Named turns come first, each shown by rows before and after it. Which turns, in which order, take the first row of each pair that follows to the second? Write the first one first, as in the answered first pair.
turn A:
-101 175 -148 88 45 78 -101 -77 68 -80 -40 57 114 11 192 21 172 -76 => -99 170 -151 59 29 59 -90 -63 79 -112 -47 86 102 -16 189 29 145 -80
-43 -168 -85 154 -276 -58 -6 42 -51 157 -159 -130 -38 433 -122 -131 81
 -62 => 92 154 353 87 363 113 43 -159 -69 1 274 -127 -52 -33 -19 -50 78 164
-41 3 -64 50 2 -16 48 -60 10 9 -52 -53 -56 3 158 138 -113 -32 => -52 -9 -68 77 27 -4 40 -80 12 56 -43 -76 -51 16 156 110 -80 15
turn R:
43 92 275 15 302 65 -157 -52 -139 -112 113 -133 -36 -32 97 14 54 157 => -75 -144 -8 116 -115 -27 -191 56 -78 63 -121 -183 1 370 12 -83 113 83
-110 33 124 209 126 49 6 -55 -42 134 133 -209 -73 37 78 -1 16 137 => -35 -56 -63 45 -21 96 -16 -109 94 15 -43 -23 149 254 -151 -134 112 20
-102 25 167 70 67 18 125 -91 44 136 162 -95 -18 126 39 -127 303 92 => -69 0 123 34 40 37 104 -128 82 102 113 -63 62 202 -21 -180 321 52
turn E:
-44 145 318 -73 291 75 39 -223 -119 -308 144 -85 29 -1 -251 -49 -23 -245 => -21 35 -69 -360 118 160 -79 -28 185 -273 188 323 258 -37 -62 42 63 96
-184 -117 15 284 18 24 -20 126 54 339 108 -193 -151 38 172 104 46 322 => -70 2 309 289 220 46 94 -222 -65 81 13 -324 -106 95 -141 -79 61 -63
135 160 305 -145 102 194 15 -354 288 -39 99 -93 -30 95 -398 -145 92 -151 => 90 57 -84 -296 -92 247 -129 -67 526 118 164 217 63 45 -111 -4 133 248
turn T:
-99 -130 -103 218 -329 -313 231 207 -218 15 -202 -378 -311 17 -202 -90
 -74 -323 => -9 50 289 188 358 61 268 -203 98 81 342 -316 -7 -49 -173 -218 345 248
-64 -75 50 64 -156 -120 -14 -81 -235 -56 -157 -252 -75 77 -137 -18 -90
 -271 => -24 14 250 51 192 75 10 -295 -71 -22 144 -237 79 44 -123 -93 96 22
83 -102 -433 -64 -182 -168 -23 229 -73 -144 -156 244 286 -120 171 221
 156 370 => -59 -96 -216 262 -105 -269 42 257 -309 91 -50 -117 -3 -150 293 292 67
 350
turn C:
142 184 285 -170 259 62 6 -35 -83 -262 142 41 -76 -285 23 78 -106 -86 => 40 90 394 124 258 117 42 -207 -63 1 155 -248 -58 109 -83 -111 101 -40
-79 -156 -34 185 104 90 -9 -27 167 268 117 5 99 286 88 -68 239 337 => -97 -216 -265 127 -308 -148 -30 214 -52 116 -253 18 -98 249 31 33 -62
 -104
-37 -160 -93 46 -94 63 -123 10 135 151 3 58 108 58 -49 -28 111 157 => -36 -174 -177 1 -220 -27 -133 75 60 123 -93 66 61 31 -59 -10 23 22
Then:
(two turns a pair)
-164 -85 -18 82 -61 75 89 46 -74 95 -6 -83 -119 -13 -7 -45 -156 -77 => -96 -20 93 50 43 90 124 -43 -71 -1 9 -71 -94 -71 -82 -90 -142 -148 => E, R
4 -166 -287 -73 -271 -70 -45 146 97 20 -140 157 -1 79 -8 18 -38 -65 => -61 -61 -60 103 -61 -115 -14 208 -117 110 37 -62 -247 -157 158 164 -172
 -16 => T, C
-60 -110 -13 119 -189 -41 94 50 -145 97 -106 -180 -62 195 -83 -34 -11
 -181 => -25 9 118 99 -3 -38 112 56 -247 -16 -38 -206 -123 -49 -35 45 -101 -224 => A, C
-13 -149 -203 -160 -267 -136 -18 13 88 -84 -204 180 57 29 -169 -60 -33
 -159 => 16 -120 -187 -210 -119 6 -47 -39 249 -19 6 272 187 26 -94 -79 123 129 => C, A
-115 -173 -57 20 -56 -240 -41 153 -206 -379 -292 -224 -10 300 -33 -214
 32 -193 => -114 -136 146 113 211 -105 -5 -37 -88 -271 -91 -294 86 381 -66 -319 229
 24 => T, R
200 106 -114 -230 -56 -42 -9 50 22 -245 -61 290 25 -229 -77 38 -127 -86 => 52 149 75 39 180 49 11 30 23 45 269 88 -86 -258 170 97 13 291 => R, T
-147 -322 -132 65 -132 -91 -147 222 226 324 -150 46 203 325 160 -107 141
 397 => 11 -155 324 124 182 -53 8 -195 27 -10 -260 -206 196 396 -294 -331 155
 -126 => E, E
-69 99 36 200 1 155 -370 81 161 242 139 7 91 0 40 -165 263 358 => 150 241 101 -129 97 123 -333 -27 81 -257 -46 211 175 -239 -215 -175 119
 -73 => C, R
89 44 26 -253 41 201 -91 -204 8 -235 -131 274 233 -246 130 -263 -8 237 => -70 -147 -47 28 -162 194 -65 -186 52 93 -162 66 233 163 132 -395 146 338 => C, E
-20 41 240 99 6 -94 80 63 25 -171 -155 -6 -119 -40 -92 -93 -54 -177 => 26 21 161 9 55 28 33 -9 241 -147 -76 154 69 47 -113 -168 139 58 => E, C
-62 50 150 7 170 -83 -125 61 80 -251 362 -50 -1 -144 146 106 39 23 => -61 -41 6 -97 57 -38 -166 101 206 -226 329 88 121 -49 136 91 111 88 => A, C
-51 182 10 -52 137 79 9 79 -12 229 186 113 171 -281 203 210 131 334 => 53 138 71 -106 107 155 66 -238 91 46 -73 125 408 85 -243 -97 298 15 => C, R
38 -16 277 -15 274 -141 25 -118 -248 -49 -23 -227 -205 -81 262 133 -89
 107 => 67 -106 -38 -248 -46 -238 -38 11 -196 -228 -311 1 -130 -50 170 139 -212
 -131 => T, T
21 96 -311 45 -106 -8 11 64 -51 -80 -60 114 101 -154 133 -83 -157 -105 => 11 131 -190 130 -5 -4 35 80 -152 -58 3 -4 -20 -235 149 -55 -204 -145 => R, E
-94 -67 -426 66 -107 -121 -14 70 -34 241 -266 -107 58 565 -220 -13 137
 83 => -103 85 -371 44 -79 -284 -15 353 -309 135 -202 -106 -264 56 62 317 -221
 -13 => C, E
-64 87 149 94 257 53 24 30 -131 -43 -34 -227 6 -109 55 85 -17 9 => -53 80 116 50 195 10 -1 86 -153 -97 -75 -201 -15 -156 61 133 -53 -86 => C, C
-128 163 -140 -58 -211 64 93 50 138 -108 -106 119 69 -49 -43 -33 -193
 -251 => -111 285 -3 -35 -35 91 127 38 67 -134 23 67 -24 -274 39 47 -230 -199 => R, E
-52 48 18 -188 95 22 40 26 -2 -246 -35 211 1 -279 231 137 -82 -3 => -171 -130 -169 -51 -276 -77 18 134 -41 -96 -245 116 -31 28 181 91 -80
 -111 => T, R
61 8 -34 -136 261 146 19 -151 192 -56 220 157 86 -16 4 -101 202 250 => -74 6 128 200 277 40 77 -90 -88 118 254 -217 -207 -15 82 -38 85 152 => E, E
-40 31 18 161 -13 -53 188 51 109 201 133 -72 -62 148 53 -8 -88 158 => 54 84 33 32 -64 -140 197 44 -19 -45 -66 -13 -81 33 -88 -12 -242 -185 => E, C
71 6 -173 -150 -96 96 -37 59 190 -34 23 267 168 -46 79 50 79 102 => 49 64 118 4 206 167 19 -77 96 59 215 47 77 -87 94 21 149 212 => C, R
-53 -29 151 -66 150 -3 53 62 -79 -181 108 148 -57 -87 141 -113 -78 82 => -79 -41 129 -30 64 -61 48 102 -151 -155 49 90 -129 -86 155 -91 -122 11 => T, T
